One turning vector, and how many ticks it has turned
The counts run from 0 to 1060.
[126 148 116 125 138 109 168 147 177 101 126 112 124 124 179  87 139 168
 162 136 158 103 100 143 135 107 109 130 137 157  99 130 116 133 175 124
 122  66 131 148  84  86 122 175 167 132 154 140 138 102 170 162 131 117
 148 131  74 143 139 163 164] => 890
[182 141 137 135 141 112 140 125 130 136 145  97 157 133 121 157 133 116
 174 137 117 159  61  94 125 149 123 154 169 159 163 105 102 147 188 130
 108 156 149  95 166 118  98 149 149  62 160 127 143 138 141 126 193 131
 128 119 122 145 179 117 124] => 573
[127 171 120 132 135 118 132 114  77 126 120 119 125 107  89 104  81 132
 165 105 143 137  82  82 142 135 108 148 168 111 152 141 116 112  53 157
  93 130 117 118 112 133 120 141 135  89 127 142 145 160 112 109 131 131
  97  92 131  90 177  95 121] => 1041
[124 132 132  83 144 127 107 160 111  75 128 113 106 137  80 115 117 167
 145  79 153 159 106  84 117 124 100 151 125 110 159 133 121 144 110 123
 139 138 123  71 160  85 108 123 144 112 146 139 174 108 104  87 149 119
 111 102 111 124 171  96  99] => 668
[ 68 112  77 125 111  77 130  98 140 136 142 149 112 110 134  87 147 130
 105  77 122 128 108 152 139 112 104 111 118 105  82 117 132 146  85 121
 131 111 149 153 121 168 150 163 137 130 152 123 119 122 146 123  92 152
 123 108 110  55 162 133 111] => 336
[160 158 112 128 109 128 128 124 160  97 142 127  50 159 183 108 154 122
 127 148 171 145  85 144 168  96 116 159 145 142  96 147 116 141 141 140
 154  66 135 114 128 115 164 106 109 112 110  98 146 108 180  93 115 158
 140 123 133  91 164 151 111] => 255
[126  62 106  73 151 127  93 102 129  46 118 104 142 138 132 109 143 204
 135 117 116 158 145 128 142 131 112  90 158 116 145 121 104 162 160  78
 147 144 118  88 135 166 103 144 130 111 139 128 121 145 147 118 147  72
 136 110 155 116 149 111 136] => 559
[129  68 121 120 152 148  88 110 145 177 105  65 140 139 116 140 120 105
 120 122 102 115  88 140 142 152 118 123 123 140 148 115 129  96 164 144
 102 158 157 159 108 146 103 100 104 120 149 116 146 106 139 182 164 139
 116 110 108  98 140  83 157] => 222
[197 151 131 116 132 125 101 168 129 101  99  72 114 154 110 146 127 110
 153 147 148 172 110 143 135 142 129 159 165 128 161 144 114 110 110 119
 160 141 105 113 129 124 132 149 136 108 130 147 194 130 103  60 173 133
 132 117 138 108 201 126  96] => 399
[192 158 114 107 156 138 162 146 156 109  94 111 126 146 163 134 112 142
 144 188 143 152  98 142 134 157 122 109 132 161 140 136 130 100 230 128
 116 135 160 104 100 121 100 135 146 121 127 103 122 113 153 123 149 115
 158  85 138 124 121 106 147] => 543
[166 141 115 135 140 124 178 111 149 117 107 103 118 133 137 115  94 123
 158 164 150 119  72 137 186 166 136 107 126 137 123 119 140 133 185 160
  88  68 170 148  79 107 120 135 134 126 124 118 112 153 149 144 181 144
 131 132 159 108 105 101 141] => 711
[123 116 114 120 132 109 148 146  87 169 104 123 166 133  95 141  82  90
  87 109  85 147 100 159 125 147 103  94 135 108 149 138 132  78 102 127
 106 157 168 164  85 127 104 120 144 121 144 102 148 142 120 105 129 120
 118  70 136  68 166  92 106] => 593
[140 139 110 105  88  80 129 111 146 146 152 140 128 135 154 127 141 161
 131 112 119 188 100 131 108 129  99  78 129 153 129 153 144 118 154 105
 103  82  83 145 122 130 128 138 143 130 131 121 108  69 156  99  95 158
 176 105 163 148 171 175 154] => 176
[105  62 104 107  97 132 132 106 179 114 130 120 131 114 170 129 144 137
 112 135 122 119 136 170 122 127 137 116 142 168 115 136  69 120 166 135
 118  85 173 169  89 151 115 105  95 109 121 123 117  95 191 161 141 103
 146 101  98 114 122 123 137] => 905
[120  98 144 107 154 132 114 158  98 121  98 103 111 128 102  88 158 137
 119  61 101 152 112 126 117 138 121 130 151  87  83 136  94 114  74 106
 141 131 124 116 147 157  74 152 167 112 113 140 158 149 116  89  92 102
 117  79 130  88 162 129 126] => 414
[170 128 117  85 136 157 135 125 100 142  87 107 159 115 141 134 135 116
 120 122 123 123  85 103 103 122 134 166 133 120 108 140  99 119 124 156
 111 212 173  68 134 143  71 128 146 132 134  91 146 162 145 127 165  95
 110  88  74 104 161  96  92] => 215
[ 99  80 105 127 129 146 132 122 183 122 130 118  92 148 175 112 165 126
 124 129 142 104 110 163 156 102 113 120 156 142  82  99  87 135 137 155
 156  77 157 183  96 176 113 108  95  96 120 108 131 139 168 154 141 126
 111 119 112  99 134 119 148] => 707
[141  62 103 149 128 159  87 123 159 127 121  79  78 104 112 154 150 141
 133  86 109 169 104 127 153 138 162 114 135 141 128 131 103  77 150 136
 147 109 130  93 167 169 105 109  97  76 121 167 149  64 142 144 128 159
 126 121 167 111 142 121 158] => 654
[125 109 170  86 139 112 113 111 147 111 140  88 123 139 130  77 166 131
 139 114 150 110 107 167 163 118 115 124 171 127 105  67 116 205 139 117
 114  62  75 170 116 138 136 149 141 132 141 142 150 129 128 121 155 132
 129 136 122 144 170 145 155] => 152
[192  98 131 127 147 123 113 116 139 157 109  59 157 140 112 119 105 124
 168 156 149 114  58  90 146 136 142 145 141 134 132 111 135 129 166 147
 105  98 111 150 117  87  68 147 159 132 135 132 155 102 131 148 206 161
 118 160 138 141 155 113 165] => 405
[173 126 144  80 151 127 104 114 103 110  81  68 141 133 100 137 112  89
 134 109 137 130  99 130 148 148 149 165 134 145 138 126 139 127 161 138
  97 165 112 106  98 101 144 132 129 161 177 126 160 127 162 125 175 139
 115 128 101 123 170  93 105] => 674
[157 135  75 119 177 152 146 105 139  93  70  81 164 118 157 133 110 142
 159 170 130 127 105 114 168 151 132 122 147 146 141 147 125 127 160 149
 102 189 142  90  86 150 100 148 121 135 139 114 106 139 158 151 177 124
 135 108 114 124 141  86 135] => 1017
[150 187 116 108 157 105 157  98  99 161 117 128 110 139 139 103  99 168
 147 132 141 148  43  73 152 169 101 113 139 132 114 156 124 136 145 126
 103 102 113 139 112 114  70 137 153 118 111 115  92 151  99 125 138 160
 114  96 174 122 149 144 133] => 609
[ 78  82  91 134 147 124 148  90 179 157 118 137 149 105 128 162 145 140
 149 101  95 125 116 116 114 131 109  92 128 156 117 116 154 134 179 144
  91 168 185 121 133 172 105 131 110 122 151 131 115  94 178 167 136 123
 130 100 110 147 148 100 156] => 192
[102 137 138 114 126 138 177  97 141 172 104 121  85  81  86 106 137 122
 110  85 117 134  78 115 133 140 154 118  87 141  99 110 133 116 170 162
  93 108 152 115 138 127  77 128 143 122 133 152 119  99 126 174 117 153
 100  63 121 125 110 107 150] => 893
[167 133 125 134  76 115 147  91 128 130 116 120 190  84 149 119 137 119
 140 168 112 157 107 163  89 114 144 127 161 134 125 138  77 130 114 154
  91 108 127 131 102 173  90 132 147  89 113 128 106 128 167 125 137  88
 156  89 117 139 165 163 133] => 1006
[152 139 126 125 129 100 132 116 118 151 149 108 120 143 109 168 113 112
 139  94 110 185  57  89 143 139 123 132 123 152 142 136 144 146 188 128
 129 166 131  58 178 108 149 146 132 113 186 137 150  98 144 123 155 162
 122 119 133 139 169 120 125] => 572
[184 118  90 107 124 160 145 145 114 152  77  86 175 115 147 160 128  90
  77 121 119 120  92 155 144 141 123 116 135 143  99 136 109 115 126 197
 107 166 160 124 122 116  84 135 137 121 150 107 170 123 123 132 163 117
 115 111  78 145 143 139 159] => 491
[110  94 106  99  82 130 125 161 105 126 151 129 108 125  88 100 102 137
  57  55 123 133  87 182 145  92  88 108  96 100 110 126 128 107 115 104
 126  95 126 130 130  74 100 125 157 144 177 118 154 127 100 104 108 120
  98 120 106  82 131 126 129] => 235
[136 178 144 122 172 109 119 132 132 131  77  81 112 123 104  95 136 116
 160 117 143 142 108  99 148 170 151 165 143 114 143 146 122  96  77 122
 131 145  99 141  76 143 130 173 149 134 119 146 173 130 124 100 152 151
 128  64 146  93 180 138 104] => 873
[111 127  97 137 134 125 141 135 162 136 130 117  68 139 166 124 153 141
 152 141 148 126  92 103 166 139 118 146 166 132 127 144  77 118 110 136
 162  78 139 182  99 166 108 110 117  62  89 131 117 117 145 142 136 149
 108  78 169  76 142 134 133] => 706
[126  86 156 112 142 129 127 134 156 178 160 130 132 165 128  90 128 134
 109 115 112 125 102 176 103 118  82  71 112 135  93  79 170 123 209 109
 110 125 162 163 126 122  83 109 138 147 157  97 140 122 131 130 122 118
 126 113 113 137 141  97 149] => 972
[183 132 121 153 135 135  88 108  96 126 139  80 104 145  92 138  98 131
 168 141 141 182  76 108 168 130 142 142 127 135 158 135 151 121 114 162
 110 102  80  91 147 130 167 111  98 102 142 127 169  99 131 112 146 178
 121 132 168 119 168 101 138] => 27
[148 121  76 116 137 113 130  85 181  93 120 140 151 130 152 145  97 151
 138 156 121 140 133 163 165 114 115 101 139 125 146 128 152 144 157 133
 111 124 118 137  48 133 152 146  98 186 150 116 105 141 182 103 188 137
 142 141 137 134 180 141 124] => 279
[121  82 102  95 103 159  92 138 127  49 132 121 142 110 101 105 109 166
  95  95 128 146 163 189 125  80 116 107 116 110 133 152 115 122 106 137
 123 134 103  89  87 127 134 119 109 177 164 125 144 124 150 120 123  89
 132 121  65 120 147 109 128] => 1014
[108 176  89 120 127 136 144 117 155 110 105 145  96  98 145  63 139 164
 106 134 190 131 121 155 142 158  78 120 125 137 102 134  90 124  90 158
 137  93 109 143  99 160  99 133 118 104  86 138 140 107  95 144  89 128
 136  75  85 102 132 154 108] => 437
[102  73  58 124  97 132 145 146 166  95  98 131 160  98 120 153  85 166
 115  97  99 129 145 156 137 127 124  90 147 130 170 159  84  78  97 138
 130 145 177 144  79 140 101 138 115 112 163 140 140 120 148 143 157 113
 123 109 114  93 138 102 137] => 563
[135 140  97 108 113 112 148 167 166  99 113  93 150 117  93 182 108 146
 147  90 121 159 122 119 141 131 120 104 134 129 190 150 137  99 143 142
 132 149 117 121 117  73 141 162 153 144 176 153 155  70 128 115 185 148
 121 112 133 158 170 141 155] => 746
[153 103 105  90 161 107 135 151 143 107  83  77 121 183 145 137 125 143
 144 126 140 133  86 105 163 152 121 115 162 110 150 146 113 116 130  87
 161 123 144 163  88 104  91 152 161 135 108 125 150 145 132 109 181 129
 130 121 184  76 160 114 124] => 507
[126 139  84  91 111 135 145 168 163 104 133 132 153 115 126 140  88 161
 122 173 153 151 116 142 120 113  76 107 131 124 212 126 114 133 142 131
 136 174 135 118  82  96  97 113 141 134 153 105 116 125 101 109 177  99
 128  84  86 141 136 104 111] => 921
[ 97 134 117  68  88  87 158  95 123 141 100 141 132  83 119 145 116 118
  95  76 107 176 126 158  92 181 121  98 136 156 139 155 113 117 137 117
 111 136 145 155  83 164 106 128 141 135 139 138 102 127 140 112 113 117
 123  27 127 111 147 139 111] => 899
[ 99  93 116  83 141 108 144 149 175 117 115  86 120 119 121 142 160 136
  98  96 126 163 119 180 161 180 118  72 127 130 152  87  98 138 183  92
 153 125 149 161 111 131 122 142 154 127 158 142 145 101 117 134 147 125
 118  91 141  87 125 122 134] => 798
[152  97 128  92 123 127  94 117 154 106 165 149  71 143 114 105 116 184
 113 132 162 177 107 144 136 139  89  61  86 114 153 112 151 157 175 114
 127  89 120 117 152 134  99 104 113 124 116 126 123  92 100  95 112 125
 135 112 158 112 132 122 115] => 631
